In the rows, zero is written as 128.
Each path below is one point turned by a fixed rotation once a step. After each direction that follows a path, write how fast that rotation turns it, in degrees each step (0 if it stays still).
Each turn is a multiple of 5 degrees from 10 to 175, or 0.
Each row of a path follows its step; steps can be skipped.
Rotation 1:
step 0: 107	95	134	130	107	140	117	139	148	145	104	126	137	115	116	114	111	96	140	118	121	134	107	114	156	147	136	133	120	125	150	160	126	135	136	142	113	131	135	145	154	118	128	113	136	124
step 1: 118	131	116	121	123	173	124	130	149	130	140	147	148	125	117	142	120	113	140	126	155	107	123	154	125	122	116	163	114	117	124	138	121	109	121	151	129	122	145	148	145	124	155	113	141	117
step 2: 120	121	127	155	161	155	146	128	129	114	160	162	135	127	131	157	112	137	161	111	124	152	108	128	121	136	136	143	132	105	125	144	125	117	128	124	120	121	115	118	118	133	123	107	142	124
step 3: 118	108	152	136	144	167	141	138	117	158	123	138	129	156	112	143	109	108	149	121	111	131	105	111	130	129	153	112	120	128	133	128	113	154	126	133	116	136	131	114	143	106	116	138	118	137
step 4: 139	124	134	126	111	148	125	133	149	152	111	137	156	142	122	122	117	124	124	136	130	144	108	153	140	139	122	150	131	109	144	138	131	141	128	175	123	121	160	106	154	131	121	138	122	112
step 5: 150	120	128	122	119	126	150	153	137	119	171	147	159	129	128	131	103	100	145	131	148	137	125	148	148	132	132	147	124	96	143	149	139	122	128	113	139	133	134	135	138	128	144	119	144	119
step 6: 133	86	157	137	133	156	151	132	133	144	136	149	121	108	138	151	116	129	158	104	136	116	136	140	143	117	157	121	115	136	132	147	111	135	131	126	111	134	136	130	108	136	135	121	146	122
step 7: 115	135	154	142	133	150	129	113	126	164	132	168	154	140	125	138	135	129	128	109	126	130	112	137	122	102	131	121	136	117	111	151	122	149	105	161	129	134	135	127	120	114	140	138	102	120
step 8: 121	127	129	137	127	113	128	124	139	153	150	140	128	133	125	114	124	96	143	129	125	173	111	126	143	140	126	123	132	75	141	139	125	142	126	151	133	99	137	112	129	110	135	133	146	130
step 9: 122	104	133	99	118	137	131	154	142	151	126	159	135	136	119	124	131	98	146	129	137	128	135	130	144	147	151	149	112	135	152	155	129	119	135	109	107	106	133	130	134	118	153	145	146	129
step 10: 119	120	132	109	143	155	143	155	140	136	133	164	138	113	133	144	108	148	144	123	128	125	132	144	135	121	126	156	142	147	109	142	112	128	126	159	150	115	146	128	111	129	151	135	132	109
Speeds:
128	125	130	129	132	132	127	130	128	118	128	130	122	125	128	132	130	121	130	124	125	118	130	133	129	129	124	127	131	127	123	133	134	122	131	129	133	136	132	135	123	134	131	131	134	119
80
132	131	129	136	130	122	123	130	130	124	125	132	127	129	120	130	131	121	127	128	125	130	130	123	139	130	126	125	125	130	123	124	127	137	120	138	124	131	129	129	129	128	122	130	123	128
90
121	127	126	126	129	124	125	128	130	131	126	125	127	131	124	118	128	120	126	126	138	123	125	134	128	128	122	128	135	125	126	131	131	137	128	125	128	123	130	125	135	135	121	127	134	129
90
Rotation 2:
step 0: 137	110	124	111	135	155	142	133	117	164	125	114	121	134	125	142	170	135	124	127	142	127	131	135	129	120	128	148	115	111	125	134	132	143	124	112	109	88	130	134	129	122	123	135	132	117
step 1: 143	133	136	118	125	154	109	125	112	124	127	145	125	140	143	110	125	138	125	128	156	141	138	132	130	114	108	134	137	85	115	121	128	114	121	142	152	136	137	147	142	119	144	142	111	126
step 2: 116	114	116	139	126	138	135	146	122	135	94	137	115	142	147	113	129	129	144	125	152	130	87	138	122	125	133	126	130	129	155	107	135	130	123	121	116	115	120	144	143	117	144	108	139	133
step 3: 109	136	129	103	108	152	135	125	138	148	126	128	110	122	111	137	131	124	131	147	129	168	127	130	122	125	121	136	110	133	136	139	118	131	130	130	156	114	139	149	158	124	135	146	144	120
step 4: 141	120	112	104	129	126	130	132	137	136	102	139	137	144	134	147	150	140	130	114	136	133	122	113	137	143	104	111	134	110	115	111	133	116	135	127	129	101	100	148	138	125	128	152	117	154
step 5: 125	151	105	117	134	123	142	124	108	143	123	126	121	139	116	94	107	128	157	132	152	138	116	120	115	126	122	121	127	108	129	129	130	131	127	126	106	120	153	118	148	122	151	156	120	126
step 6: 122	126	114	138	136	121	137	150	104	167	111	128	105	144	141	153	130	125	126	142	134	125	141	145	145	132	128	139	129	129	149	130	118	127	134	144	137	105	131	151	146	110	115	132	110	121
step 7: 126	158	124	116	117	152	140	121	134	132	112	140	157	123	132	126	148	117	132	135	140	125	128	124	155	116	124	133	124	108	101	118	142	115	125	133	133	104	155	145	146	106	132	125	146	123
step 8: 144	122	123	122	134	132	131	133	135	155	109	128	109	144	116	129	121	145	125	134	133	112	89	114	117	130	115	125	129	109	124	120	118	132	119	107	131	146	140	162	128	95	140	128	113	132
step 9: 126	149	109	107	124	121	120	144	133	144	102	106	125	128	148	100	137	140	118	144	131	149	110	156	141	130	128	144	109	120	141	135	127	118	126	136	129	131	119	124	157	127	133	149	136	111
step 10: 114	142	127	124	127	127	147	126	146	131	114	125	116	127	130	141	132	110	133	125	133	154	129	144	140	141	93	120	146	130	133	103	116	104	119	128	137	122	144	140	140	106	122	128	114	167
Speeds:
129	128	129	127	128	129	132	127	129	130	130	117	128	119	132	138	134	121	129	128	129	135	133	131	137	124	130	128	129	126	124	135	124	132	125	130	131	125	126	132	125	128	131	127	131	137
110
130	121	126	129	130	125	130	122	124	131	128	130	134	131	125	128	126	132	124	131	133	131	123	137	129	133	128	125	128	135	132	134	125	131	134	130	127	129	133	128	118	123	140	130	133	126
120
129	129	127	122	122	128	123	131	129	123	127	128	131	136	139	127	121	127	124	133	131	123	129	131	139	128	132	124	128	130	124	121	122	133	133	129	134	125	120	127	126	133	128	132	127	125
140
120	127	124	121	127	123	129	123	126	132	127	130	132	124	129	130	128	126	131	128	125	135	128	128	122	131	126	117	128	137	129	126	126	125	130	125	125	131	125	127	132	138	124	137	124	136
55
124	129	128	133	121	134	133	129	135	130	132	130	138	130	124	133	122	128	134	127	122	131	128	128	128	119	132	129	129	136	130	125	129	124	133	128	128	123	126	139	126	123	124	126	131	125
90
